In the data rows, the value 500 means zero.
Here are some numbered points:
390:351:450:474:494:427:432:502:551:555:468:458:379:403:421:482:512:509:546:513:508:496:491:445:412:484:489:496:470:505:434:433:440:447:427:471:532:573:492:481:442:489:427:433:427:497:359:301:272:332:365:317:343:355:417:353 0
415:353:451:394:419:306:327:333:398:540:541:510:373:359:408:476:490:423:398:381:457:378:455:396:537:465:557:561:622:503:491:417:441:426:450:518:538:525:423:489:603:712:777:808:796:678:502:392:313:288:399:462:461:514:456:400 1
418:424:438:371:376:328:486:542:673:604:544:472:438:573:690:776:683:590:508:511:514:488:485:525:541:494:490:532:531:576:501:505:436:477:519:541:505:449:418:486:514:534:516:657:683:766:628:704:591:553:536:614:756:742:723:620 2
419:357:349:398:393:485:504:518:416:334:354:529:757:696:546:391:430:407:435:450:517:549:550:492:438:431:460:557:573:616:527:502:515:553:477:452:407:491:515:551:518:491:527:519:490:477:535:566:535:495:506:473:412:381:442:423 3
436:506:544:496:473:397:521:542:594:568:481:552:619:685:614:476:447:438:531:468:442:440:507:524:496:441:466:425:450:457:441:462:392:379:375:414:490:456:510:479:543:477:506:462:483:465:530:593:679:687:556:541:475:554:480:415 4
429:443:441:421:453:457:464:541:620:645:571:593:629:638:516:428:459:504:562:604:622:583:475:542:474:442:311:386:424:460:431:389:332:403:497:603:538:463:448:468:505:531:444:349:312:347:414:441:492:538:479:512:443:381:285:267 5
385:401:404:423:393:392:431:429:454:430:466:505:516:492:492:546:671:594:554:423:444:494:499:539:550:521:474:415:481:555:594:572:499:414:460:459:450:476:543:541:515:435:499:426:400:319:361:335:310:269:354:406:451:424:399:346 6
402:491:436:403:318:409:391:345:284:260:320:305:306:294:305:292:350:469:558:492:422:457:487:514:511:489:519:466:529:524:541:537:511:490:550:605:571:463:362:403:401:483:486:491:354:263:185:189:202:264:344:425:340:395:350:383 7
560:494:535:499:508:426:337:378:352:387:321:271:342:361:447:454:387:419:373:511:468:520:546:556:481:393:373:411:495:562:585:573:595:560:524:426:421:459:498:446:349:272:277:383:446:545:502:430:393:338:327:352:393:356:345:363 8
487:383:500:493:515:428:377:283:206:227:247:329:299:342:333:445:464:512:470:462:419:465:422:445:382:503:554:607:510:457:375:344:438:564:564:519:518:587:534:489:436:441:432:390:352:341:338:348:372:352:349:385:486:586:624:481 9
505:551:577:617:555:495:309:279:320:419:471:472:426:424:429:474:529:555:606:589:539:401:418:556:632:603:451:467:516:535:568:526:521:480:534:619:598:581:465:428:349:378:435:464:599:657:679:564:419:389:365:536:371:359:367:381 10
483:536:567:529:492:465:451:384:287:263:243:414:395:407:270:290:319:409:497:602:680:610:492:401:394:408:421:482:552:513:525:567:604:595:545:503:451:469:446:425:379:482:703:938:884:654:438:344:304:323:310:268:371:332:389:385 11
415:405:479:484:463:343:290:237:223:247:301:376:374:425:407:466:481:480:437:418:442:504:555:562:554:575:566:574:515:578:626:640:557:560:591:540:540:502:441:332:293:328:326:353:396:507:502:431:383:337:298:281:383:391:428:360 12
430:406:430:564:443:274:095:078:082:153:233:303:352:360:363:440:512:565:553:540:541:565:596:593:517:475:487:446:469:472:521:506:502:563:509:481:411:452:464:463:478:681:936:993:920:732:622:412:375:358:459:418:483:417:407:432 13
Which three points above are nearest to each new point by angle? Their numbers follow each, nearest first.
522:571:563:448:399:359:463:512:473:418:322:312:321:305:366:390:330:378:414:530:511:570:501:519:456:478:478:448:522:516:521:457:481:571:551:529:501:550:606:569:568:423:379:278:246:199:211:197:210:270:327:332:349:358:404:407 : 7 0 9
627:622:492:530:460:418:294:156:075:133:303:504:653:640:506:441:391:452:476:573:516:495:434:518:588:601:587:513:575:556:587:499:462:480:503:500:533:559:594:478:467:425:544:906:987:978:939:999:999:879:631:575:473:409:377:542 : 13 10 11
558:594:573:632:768:999:999:999:999:969:794:570:520:634:678:568:566:491:540:485:541:519:544:588:528:598:512:528:425:519:520:540:547:583:549:553:450:450:424:498:503:425:438:483:526:525:484:482:498:674:718:773:679:676:646:617 : 2 4 5
572:510:467:433:467:507:576:473:496:496:544:470:365:416:416:468:423:464:438:471:480:535:553:559:538:467:575:539:571:439:448:452:467:486:397:434:520:574:575:475:491:493:441:466:456:521:461:395:337:303:327:370:414:394:485:446 : 0 7 8
432:383:334:317:290:276:292:318:365:441:491:472:501:370:353:372:441:457:403:455:484:473:446:426:437:496:483:497:456:514:569:635:603:563:519:447:401:389:434:505:546:538:488:432:574:590:600:407:417:327:415:302:333:451:466:520 : 12 1 8
546:540:546:433:396:353:404:356:347:305:313:321:307:361:331:370:377:473:482:477:400:437:501:564:491:477:479:585:625:556:467:387:425:499:527:543:539:555:575:498:425:381:416:399:347:281:284:275:350:310:324:285:299:288:322:366 : 7 9 12
540:577:529:581:580:545:558:508:559:480:576:633:654:617:516:450:486:514:642:494:439:368:417:494:475:524:519:508:537:510:527:443:442:418:437:487:577:492:428:390:451:454:458:423:422:397:401:485:499:536:496:542:455:443:372:471 : 5 4 6
539:555:503:472:482:640:820:926:894:786:638:498:505:617:757:669:618:559:511:476:472:470:523:509:614:612:628:559:579:591:584:522:456:411:433:447:473:481:510:505:427:381:321:367:367:476:477:563:573:661:677:714:689:627:599:544 : 2 4 5
543:513:598:519:436:313:307:331:272:343:347:346:332:363:384:412:451:505:442:488:484:518:482:467:447:389:427:461:514:445:469:436:458:425:464:486:552:586:603:707:715:725:569:489:434:437:325:276:208:296:381:467:430:398:425:472 : 7 9 0
427:442:463:471:577:710:903:943:996:999:999:800:704:563:594:666:736:593:517:429:405:409:441:462:506:523:520:519:536:552:517:530:485:511:457:515:490:492:461:447:420:431:374:386:358:363:427:502:639:702:810:949:999:999:924:898 : 2 4 5
584:493:487:530:603:609:513:385:382:307:363:318:366:340:271:270:300:458:464:496:443:418:456:436:480:459:477:445:456:403:501:484:532:506:462:466:416:483:495:534:562:556:503:440:417:376:324:275:285:261:346:385:435:427:501:484 : 7 9 8
542:533:524:476:388:243:166:175:201:274:271:378:346:387:386:453:505:559:540:493:426:451:546:575:612:556:518:456:466:465:483:463:579:575:530:386:404:398:452:474:565:554:592:659:904:983:963:999:772:629:482:385:371:339:374:638 : 13 10 11
433:384:425:483:614:750:780:780:664:669:473:367:334:611:732:640:496:381:329:429:483:499:465:513:621:549:564:470:459:474:491:571:491:490:470:516:435:488:429:451:416:494:492:482:500:536:649:623:702:680:695:656:556:602:601:557 : 2 4 3
519:561:512:663:808:998:999:871:666:541:471:420:420:625:897:684:473:402:437:381:430:487:563:567:524:547:472:461:516:546:442:374:388:537:463:484:492:530:500:480:506:554:528:568:597:615:616:528:564:574:684:660:662:590:673:624 : 2 4 3
551:454:489:508:630:685:694:649:661:630:675:671:637:555:427:437:399:473:447:483:458:456:408:451:461:561:441:487:446:538:634:672:667:523:474:485:500:542:569:543:432:378:414:439:478:454:510:531:503:458:391:394:341:426:481:517 : 5 3 0
